In the rows, 128 means zero.
Each path below is one point turned by a fixed rotation once a step. After each direction that follows a path, write how fast that rotation turns it, in deg/step (0 if it stays still).
Each turn is a multiple of 5 degrees from 10 to 175, or 0.
Each row of a path follows its step; steps can be skipped.
Rotation 1:
step 0: [117 125 123 132 122 130 128 130 117 128 129 124 134 124 126 127 128 128
 127 124 124 139 131 125 133 127 129 136 121 130 124 129 126 141 123]
step 1: [126 124 131 129 115 132 133 128 126 130 131 124 125 120 129 120 126 124
 134 130 133 133 138 125 124 124 126 134 124 133 122 120 136 132 127]
step 2: [124 137 121 131 119 129 138 126 127 131 124 133 126 121 127 126 134 123
 129 136 125 133 134 126 127 130 129 138 118 121 126 124 128 128 129]
step 5: [124 129 134 140 123 131 129 128 116 141 123 131 128 128 129 131 132 129
 126 119 128 127 124 123 127 129 131 132 116 130 124 128 129 131 126]
step 6: [131 127 128 129 117 131 126 128 121 146 128 127 132 123 128 133 124 127
 126 123 131 131 138 131 131 126 127 132 128 125 120 127 136 125 128]
step 7: [124 127 118 129 120 125 128 128 119 128 124 127 141 118 130 131 134 130
 122 128 130 131 135 122 126 126 126 134 120 129 124 134 129 126 132]
step 8: [114 123 124 133 121 126 127 132 126 131 127 131 132 123 136 122 122 123
 127 125 121 135 135 125 128 124 125 132 126 136 126 121 134 127 130]
step 9: [120 132 121 136 119 130 133 126 127 130 123 119 123 119 136 122 124 128
 129 132 129 121 132 127 126 128 129 138 125 125 123 123 130 124 131]
step 11: [122 126 131 135 121 127 126 131 121 137 123 120 128 124 129 133 124 116
 126 128 121 122 135 135 130 129 128 135 133 125 126 134 122 129 128]
step 12: [125 122 133 138 124 130 127 124 114 129 122 122 136 126 127 126 134 121
 122 128 133 125 129 124 119 126 130 135 126 131 122 131 130 128 122]
Directions:
[127 130 127 127 127 130 129 129 126 126 126 133 129 127 130 131 131 126
 129 128 127 130 126 127 126 131 130 126 126 130 131 128 127 127 129] -> 135
[130 127 131 126 128 127 131 129 128 129 127 128 127 132 125 130 130 123
 128 132 129 127 127 127 127 129 126 129 125 127 127 127 129 130 127] -> 35
[130 132 128 127 127 126 129 129 130 131 130 130 127 126 126 129 131 127
 128 128 128 129 132 130 129 126 129 127 128 125 127 132 127 125 130] -> 90
Rotation 2:
step 0: [128 122 121 130 126 131 122 138 141 128 132 136 125 122 131 128 122 129
 129 129 121 134 128 119 128 127 138 119 128 135 129 123 131 119 125]
step 1: [133 127 131 127 130 125 126 128 135 129 129 126 126 129 120 133 124 132
 114 129 128 125 128 135 122 124 130 124 136 139 138 125 124 120 140]
step 2: [127 124 120 136 126 124 128 138 135 121 125 127 122 123 121 125 131 133
 130 133 133 131 133 122 126 136 139 121 128 130 141 130 129 130 127]
step 3: [132 127 127 123 128 129 126 134 131 112 138 125 124 125 123 129 127 127
 123 123 129 125 116 128 119 121 125 119 125 134 134 130 127 121 132]
step 4: [127 118 129 131 133 123 128 135 128 130 134 128 122 136 119 128 127 128
 129 137 125 127 133 120 131 126 127 122 130 139 142 127 134 125 119]
step 5: [133 123 124 127 128 127 131 131 125 116 128 119 130 132 123 131 134 125
 114 126 123 130 125 130 117 131 138 124 135 137 127 135 130 127 127]
step 6: [129 116 126 122 127 132 120 128 137 123 137 124 124 127 123 125 132 119
 130 135 131 133 132 126 133 126 130 123 131 127 138 136 139 131 129]
step 7: [122 124 127 118 128 120 138 131 134 116 135 120 132 132 123 127 128 134
 120 135 126 125 129 135 124 121 129 134 129 134 129 130 131 125 122]
step 11: [125 128 125 117 127 136 128 135 132 126 135 121 135 129 131 133 130 123
 117 130 125 134 123 125 124 117 132 125 123 128 119 121 128 124 120]
step 12: [121 124 135 125 127 128 118 123 131 138 130 123 130 130 120 131 131 126
 125 142 119 131 139 135 130 127 134 123 130 125 131 120 129 123 128]
Directions:
[128 127 128 124 131 130 127 129 130 131 128 127 127 127 129 130 128 124
 130 126 131 130 126 127 128 125 126 125 130 129 127 129 127 129 131] -> 135
[126 126 130 129 130 127 128 129 126 133 127 128 130 127 128 128 128 129
 125 125 123 129 129 128 127 130 126 127 130 131 128 128 130 126 128] -> 95
[128 130 128 131 125 131 123 129 128 125 129 127 130 125 131 129 128 126
 127 127 126 130 126 125 127 129 127 128 128 127 127 130 128 128 127] -> 130
[127 129 129 129 126 127 132 125 130 130 129 124 128 128 130 127 127 126
 127 127 128 131 131 129 129 125 128 129 128 126 125 129 131 129 126] -> 25
